In the rows, zero is written as 128.
The rows of Z fall into a few groups, which share some directions, and each row is roughly a mix of its group's hidden directions, except one row that fits no group.
Z (131 x 14):
[[103 164  80 123 136 175 130 115 151 172 170 127 149 110]
 [125 143 139 103  88 136 110  61 151 109  97 133 133  81]
 [138  82 142 131 158  86 145 158 116  69 163 136 134 143]
 [127 103 121 122  79 155  92 130  84 155 117 112 107  73]
 [131 106 105  97  96  88 120 118 113 141 114 176 154  71]
 [137 176  93 115 159 119 160 116  87 135 179 160 128 139]
 [138  77 138  93 107 132 126  58 112 126 104  94 133 137]
 [ 95 140 126  76 173 123 126  88 170 140 142 124 169 144]
 [192 116 144  93 183 120 138 149 160 129 103 141 108 136]
 [ 76 108 135 106 115 161 116  71 156 144 117 123 162 157]
 [139 131  75 104 104  74  84 114 164 140 151 138 146 116]
 [143 133 112  94 134 144 145 102 122 162 153 201  92 113]
 [ 81 134 119 146 117 192 136  99 125 135 150 175 159 138]
 [131 115 128  92 132  84  78  82 161 154  99 139 156 129]
 [ 73 153  96 124  89 122 122 137 108 172 172  98 126 135]
 [133 172 166 158 152 146 113  93 108 166 126 148 119  77]
 [106 102 158 179 122 117 123 151 117 193  86 132 131 138]
 [ 54 157 101 137  92 146 115 129  92 121 160 114 131 119]
 [100 170 127 112 148 157 167 173 163 143 147 146 148  90]
 [110 123 151 163 108 190 130  87 140 100 119  95 120 166]
 [190 117 104 125 119  94 115  92 145 135 155 176 125  96]
 [140 157 147 145  63 121 111  88  96 122  86 150 116 109]
 [117 134  86  94 170 197 146 136 154 134 131 154 128 140]
 [113 167 138 136 180 108 130 185 142 156 143 159 142 160]
 [119 115  82 150  92 121 136 194 163 122 142 131  99 102]
 [208  87 123 126 132 155 106 136 105 107 155 108 128 129]
 [ 50 119 101 125  73 122 131 152 124 145 151 120 124 121]
 [ 73 142 101 107 143 163 135  87 140 146 166 138 163 156]
 [158  83 154 161 132  99 103 115 175 145  98  92 144 116]
 [ 81 140 140 161 117 144 175 134 142 114  65 126 126  96]
 [133  93 108 135  66 162 125 125  97 134 122 154 107  76]
 [105 100 117 149 102  87  81 129 100 111 153 174 102 102]
 [111 124  86 104 192 165 120 136 138 117 147 145  81 110]
 [112 122 114 156 169 131 111 200 147 152 118 105 156 156]
 [179 134 150 115 142  76 118 154  85 149 106 103  94 134]
 [107 145 125 139 137 162 138 106 161  99 165 107 199 119]
 [152 100 118 131 156  71 124 172 127  79 103 158 139 127]
 [174  77 149 134 106 137 135 145 145 100  93 127  94  82]
 [158 122  91 156 122 154  83 171 102 174 114 108 121 151]
 [159  99 166 121 160 138 143 132 143  62  82 135 128 141]
 [136  60 140 115 143 178 143 136 143 138 128  89  97 156]
 [112 132 145  81 131 129 192 184 133 129 128 152 114 154]
 [105 137 151 123 136  81  81 149 145 152 101  74 144 156]
 [130 143 146 148 100 125 153 130 199 101  93 167 108 147]
 [103 109 118  59 149 122 116 115 153 171 130 155 158  97]
 [162 154 118 127  91 171  86 100 134 156  93 124 160 100]
 [110 175  98 121 118 167 160 112 101 165 163 170 135 128]
 [133 109 140  96  62  92  92 101 110 158 157 137 125 115]
 [ 71 139 141 110  89  72 104 125 118 165 128 159 132 131]
 [129 121 100 110  94 151 114  90 156 132 187 102 162  96]
 [159 120 122 163 156 136 127 161  62 111 161  89 119 119]
 [114  99 124  89 140 119 130 139 124 100 175 188  86 143]
 [ 93 199 149 153 126 148 120  89 155 113 125 137 147 158]
 [ 96 146  88 181 143 118 163 160 160 135 108  95 122 152]
 [134 111 159 110 110 122 136  60 143  80 170 104 123 133]
 [116 122 110  79 100  92 113  98  99 171 116 166 152 104]
 [ 53 152 109 140 113 138 102 153 132 136 160  97 136  94]
 [ 93 139 168  85 101 102 174 127 122 146  93 158 134 101]
 [ 64 144 164 144 137 132 153 110 144  85 125 142 174 112]
 [165 123 147  91 154 131 144  80 149  79 175 133 136 119]
 [181 111 172 141 154 126 134 106 126  72  88 125 136 146]
 [121 108 151 140 151 191 181 149 117  96 139 103 154 115]
 [108 142  89 116 111  99 109  82 184 114 164 128 149 103]
 [133  76 166 144 115 163  90 127 107 120  97 108 144  81]
 [174  78 142 127 146  91 132 179 134 119 108  93 103 124]
 [127 141 110 118 159 174 117  95 114  84 151 187 115 106]
 [133  91 138 124 100 193 135 133  98 140 174  92 139 108]
 [112 147 120  94 173 140  92 161 125 163 158 111 138  76]
 [120  98 153 177  93 180 103 131 110 107 107 134 141  88]
 [138 139 146 117 181  80 150 142 149 135 125 129 139 195]
 [164 110 159 130 204 161 126 118 144 139 113 149 117 158]
 [158  85 141 107 132  68 121 172 128 116 114 156  93 143]
 [133 153 158  83 151 123 195  97 159 107 139 134 150 124]
 [178 116 126 117 176  98 144 172 118 116 150 126 142 178]
 [103 169 117 104 137 163 142 114  90 148 165 180  99 120]
 [ 85 112 143 164 103 168 118 102 121 118 186  93 143 127]
 [147 129 109 129 137  94 136 149 158 155 208 143 151 146]
 [130  83 165 125 134  73 134 156  95  91 158 145 132 150]
 [108 100 173 130 166 115 110 139  94  75 159 160 136 144]
 [149 125 130 129 121 161 117 172  75 172 135 129  77 108]
 [ 94 142 127  94 117 125 175 118 142 173 186 102 130 147]
 [106 146  97  91 117 180 150 103 166 164 124 123 124  87]
 [111  95 162 117 125 186  91 147 123 177 108 105 109 123]
 [ 96 145 135  72 130 121 112  95 161 169 112 169 155 113]
 [119 122  95 120 142 150 157 154 111 136 158 147 145 207]
 [133  81 164 151 125  94 101 100 181 129 149 123 126  88]
 [148 114 163 138 166 157 144 170 153 125 118 190 130 101]
 [ 77 148 112 134  80 147 115  91 100 161 128  82 122 121]
 [125  96 144 103 108 113 161 145 124  82 114 196 104 118]
 [189 116 128 113 138  74 141 116 150  91 164 120 148 153]
 [160 109 154 110  91 141  83 108  87 158 176 119 132 144]
 [172  94 168 127 133  93 133 150  94 105 163 125 150 170]
 [122 155 135 107  99  69 107 162 116 107 133  76 111  99]
 [ 89 176 116 123 163 172 146  91 163 143 159 113 125 141]
 [ 98 150 146 106 156  91  86 103 125 128 173 163 135 166]
 [142 154 158 102 184  87  96 144 108 154 123  86 136 138]
 [115 143  93  91  94 134 143 104  75 119 160 135 105 174]
 [ 99  96 125 114 194 153 132 137 146 133 162 131 182 133]
 [110 152 143 143 141 117 129 181 112 205 108 142 115 114]
 [ 87 125 145 138  94  95 116 113  93 119 196 151 107 126]
 [125  83 145 153 118 149  90 176  77 158 117 110 130 107]
 [ 98 188 109 134 131 117 115 103 152 184 110 129 101 161]
 [102 172  97  98  84 132 178 159 111 104 144 126 149 129]
 [119 116 105 112  65 159 128 108 143 150 139 106 151  69]
 [148 144 136  97 102 190 115  71 130 153 132 121 116  93]
 [151 160 170 117 161 114 160 165 147 154 132  77 143 154]
 [165 152 114 108 135 124 103  87 158  95 145  69 139 100]
 [136 158 117 144 102  79  98 156 139 118 126  87 148  71]
 [117 123 182 126 135 167 121  72 163 111  92 142 154 135]
 [ 77 121 117 112 143  73  87 154 116 129 129 180 117 128]
 [103 126 139  67 149 127 192 128 133 142 172 130 109 125]
 [142 113 100 178 105 123 123  97  93 164 146 173 151 159]
 [115 140 154 121  88  93 163 154  76  88 127 119 127 167]
 [126 103 132 127 147 144  92  97 176 180 109  88 111 101]
 [ 94 132 153 147 156 165 120  87  98 125 181 131 123 171]
 [126 106 115 103 105 112 146  73 135 113 116 186 168 100]
 [ 96 129 162 108 110  99 130 123 100 149  87 168  72 118]
 [135 175 111 181 137 154 106 108 119 147 124 140 167  78]
 [ 92 168 151 135 122 116 101 100  97 164 113 134 157 183]
 [176 142 181 120  91 122 131 108 113 137 121 120 186 149]
 [ 89 145 126 141 155 167 130 127  93 167 166 178 115 150]
 [178 122 117 142 154 167 171 150 120 139 110  92  82 149]
 [130 127  82 165 144 108  73 177 119 149 123 126 133 165]
 [138 156 122  85 130 150 184 158 160 144 102  87 147 142]
 [140  84 128 170 147  92 135 180 107  83 112 128 113 145]
 [145 100 147 159 154 179 136 151 120 112 141  73  96 157]
 [158  75  93 143 147 135 153 181 118 109 148  98  99 129]
 [144  93 110 105 129  98 156 103  87 147 135 107 118 194]
 [118  96 103 139 162 166  85 156  94 125 141 138  73 122]
 [162 165 138 107 186 121 167 135 173 109 142 150 106 134]
 [111 140 156 155 113 132 128 138 114 154 102 210 154 148]]

Here is one row of each group, with its name. Which group are the others in?
[114 162 153 122  87 142 107 131 108 185 102 133 182 136]	U
[145 120 132 157 169 107  89 148 165 193 144 109 135 120]	S
[162 177 128 120 145  86 135 139 151  98 125 162 126  72]	B

[145 146 143 124 121 109 162 126 123 151 106 211 119 162]	B
[ 86 147 137  95 188 137 106 129 147 165 148 126 171 139]	B
[173 136 112 155 138 135 162 140  69 111 160 114  87 149]	B
[141 122 111 156 121 148  48 148  95 157 142 122 142 155]	U
[110 117 197 133  91 132 165 114  93 139 157 106 137 152]	U
[163 105 133 117 176 127 107 145 176 145 103 162 108  85]	S
[137 180 123 106 158 157 129 115 135 183 153 115 135 178]	U
[107 124 168 102 144  81 140 149 108 108  87 184 124 121]	U
[113 153 145 113 156 122 136  73 169  75 149 147 158 114]	U
[180  92 162 111 156 112 144 132 122 104  92 163 102 160]	S
[124 112 156 116  98 168 123  94  98 142 115 133  63  94]	U
